q539: [-27  69  59 -70]
q161: [-23 -68 -69  61]
q832: [52 68 -7 36]
q986: [ 76 -32  47  69]
q63: [68 52 59 28]
q11: [-76  -8 -17  90]
q661: [-85 -19  39  36]
next: [52 59]  [28]
next: [52 68]  [-7]

q952: [  3  -7   1 -13   1   4  -3  -5   3   9   9  -7  -2  -1   5 -12   2 -23
  23 -29   3  32   6  -5   5  69   0   9  -2   4   7   8  16 -16 -23 -11
   2 -51  -9  -1  12 -31  -3   1  -6 -42  -7   0 -15  -2  11 -48   3 -14
 -13  21]
q168: [ -9  -3  -2  12  -1  -2   1   0   0  -1   0  -1   1   2  -3   1   1  -3
  -2 -19   0   8  -2   1   0 -12  -3   8   2   2   3   6  -6   7   0   2
   2   9   3   0  -6   5  -3   3   8  -4   2  -1 -12  11   4  14  -5   2
   4 -17]
q120: [  7  -6   7   0   2   2   9   3   1   0  -4  -2  -6  -4  -2  -1  -3  10
  -6 -12   1  -7  -2  -3  -2  15   3  -9   3   2  -2  -3   8   4   9   0
   2   2   3  -2   0  10  -2   1   3   7  -2  -2   7   7 -16  -2   1  -3
  -4   2]
next: [  2 -51  -9]  [-1]
next: [ 6 -6  7  0  2  2  9  3]  [0]
which: [ -9  -3  -2  12  -1  -2   1   0   0  -1   0  -1   1   2  -3   1   1  -3
  -2 -19   0   8  -2   1   0 -12  -3   8   2   2   3   6  -6   7   0   2
   2   9   3   0  -6   5  -3   3   8  -4   2  -1 -12  11   4  14  -5   2
   4 -17]  q168

q738: [-25   8   5 -60  -6  -4 -33  72]
q659: [-61  36  19 -34 -32   2 -14   8]
q720: [-21 -16   5 -60  36  19 -34 -32]
q559: [ 21  14   5   2   6 -19 -16   3]
next: [-19 -16]  [3]
next: [-60  36  19 -34]  [-32]
next: [  5 -60  36  19 -34]  [-32]
next: [-61  36]  [19]
next: [ -6  -4 -33]  [72]
next: [-25   8   5 -60  -6  -4]  [-33]

q455: [  0  34  40  81 -75]
q929: [  0  14  86 -14   4]
q469: [  8  42 -10  11   0]
q380: [-61 -18 -61 -21  15]
q357: [ 42 -10   8  35 -17]
next: [  8  42 -10]  [11]
next: [-61 -21]  [15]
next: [ 42 -10  11]  [0]
next: [14 86]  [-14]
next: [ 42 -10   8]  [35]
next: [ 0 34]  [40]

q696: [ 11 -13   0  50   1]
q163: [-5 -4 50  0 -7]
q496: [  0 -22  31  14  26]
q516: [ 11 -13   0  50  10]
q221: [29 -2  8 15 65]
next: [-5 -4 50]  [0]
next: [29 -2]  [8]
which: [ 11 -13   0  50   1]  q696
next: [-2  8]  [15]
next: [-4 50  0]  [-7]

q889: [ 47 -19  -4  31  -8  21  37 -17  -4   6]
q674: [-48 -12  15  -3 -54  18  86 -28  69  47]
q523: [  0  21  54  42  69 -85  20 -65 -75  69]
next: [ 15  -3 -54  18  86 -28]  [69]
next: [ -4  31  -8  21  37 -17  -4]  [6]
next: [ 15  -3 -54]  [18]
next: [-12  15  -3 -54  18  86 -28]  [69]
next: [31 -8 21 37]  [-17]

q689: [ 19   3 -11 -13 -62 -72 -68 -73 -69 -70 -56 -57 -63 -41 -44 -17 -10   2
   9  25  42  54  56  55  68  67  74  79  76  65  58  53  56  40  19  23]
q160: [-71 -69 -70  51  38  34  18   3 -11 -13 -20 -44 -67 -55 -66 -81 -75 -80
 -77 -72 -58 -59 -52 -56 -33 -29 -15   5   8  21  31  39  62  52  73  74]
q477: [-26 -22  -6   0  -1  27  28  41  49  57  71  75  68  78  80  76  73  61
  55  44  44  21  11   5 -14 -20 -28 -40 -57 -62 -63 -68 -69 -79 -80 -70]
next: [ 18   3 -11 -13]  [-20]
next: [-73 -69 -70]  [-56]
next: [-77 -72 -58 -59 -52 -56 -33 -29 -15   5]  [8]

q825: [-17 -13  -6 -25   8 -30   1   2]
q319: [-12  15  33   1  41 -17 -12  -4]
q731: [-22  -4  19  14 -17 -17  11 -10]
q438: [ -1   4   9  17 -12  20  29   2]
q933: [ -1   9   4 -68 -15  27 -23  29]
next: [-1  4  9]  [17]
next: [  4   9  17 -12  20  29]  [2]
next: [ 27 -23]  [29]
next: [-17 -12]  [-4]

q228: [44 83  6 -8 55 17  9]
q843: [ -4 -10 -73 -52 -76 -52  -3]
q836: [ 41  88 -27 -81  34  17  66]
q930: [ -7   5  34 -27 -81 -63   4]
q724: [ -2 -38  57  -6 -80 -53  44]
q982: [ -9 -45 -49  30 -72 -81  -7]
next: [55 17]  [9]
next: [ 34 -27 -81]  [-63]
next: [-52 -76]  [-52]
next: [-45 -49  30 -72]  [-81]

q712: [ -4  -3 -17  -8  35   9  68  12 -28  69 -28 -28 -17  12   3  42  59 -17
  14 -18 -24]
q744: [-17  31 -19   2 -17 -20  -9  39 -22  20 -14  38  -8 -12  -8  -8 -24  16
  18   8   2]
q608: [ 41 -11 -18 -14  40 -28 -23   5  16  37   1  24  22  13  30  -3   3 -25
 -12  25  -1]
q247: [-11  -5  15 -15 -36 -30   0  -4   0  12  -9  21 -11  23   0   4   1   1
  12  -4  -6]
q368: [-32 -25  16 -12  17  -5  -8  -7 -12  14  29 -15  38 -24 -46  -8  14 -17
  -4  23   0]
next: [-4  0]  [12]
next: [-17 -20  -9  39]  [-22]

q911: [ 34  44  -1 -14  11 -35 -25 -20  26  23 -19 -32 -41 -27 -37 -24 -21   8
 -34 -26 -27 -43 -24  38  12  22  17  38  30  22  11   6 -20]
q793: [-12 -16 -19  11  18 -24 -27 -66 -14 -20 -66 -60   0 -22 -14   9  10   6
 -17 -18   7   3 -69  32  18  29  19  38  37  -1  10 -17 -67]
q667: [ 38  37 -16   5 -25 -26  -9  39  57  67  41  -2 -37 -25  26   0   2 -16
  23  29  11 -27  32  18  28   8 -14  14  10  44 -10  19  41]
q44: [ 36  45  20 -16 -48   1  33  25  23  10  31  34  -5  22  45 -12 -14 -43
  47  56  -6 -13  23 -18 -12 -32 -49 -25 -30 -11 -42 -23  34]
q132: [ 24   8 -40   4  -3 -48 -29 -10  38  39  -7 -36 -52 -40  -6  -6  -2  -5
  -8   1   2 -42 -15  47  36  31   8  48  41  33   2   7  -6]
q316: [ 17  -6 -31  -7   5 -32 -23  13  35  39  11 -21 -42 -28 -21 -16 -14  10
 -20 -14 -13 -40   8  35  19  20  15  34  26  33  12  20   9]
q4: [-35 -14  -7  40  69  16 -23  16 -37 -12   5 -13  22 -18  -5  41  41  77
 -10 -24  38  37  19 -10  16  26  70  -4  11  12  73  58   2]
q61: [-24  16 -37  33  20 -16 -29 -40 -27 -23 -41 -43   7 -29   5  29  30  17
  -1 -10  33  20 -40  30  41  39  23  34  43  -1  19   3 -42]
next: [-23  16 -37]  [-12]
next: [34 43 -1]  [19]
next: [ 23 -19 -32 -41 -27 -37 -24 -21]  [8]
next: [-10  16  26]  [70]

q27: [-16  42  49   4  -7  27  -7  54]
q401: [-58 -35  33  68  18  76  49  21]
q7: [-35  76  18 -58  68  33 -21  11]
q131: [ -7 -36  18  49  33  68  76 -20]
next: [-58 -35  33  68  18  76]  [49]
next: [-35  33  68  18]  [76]
next: [-36  18  49  33]  [68]
next: [-36  18  49  33  68  76]  [-20]
next: [33 68 18 76 49]  [21]

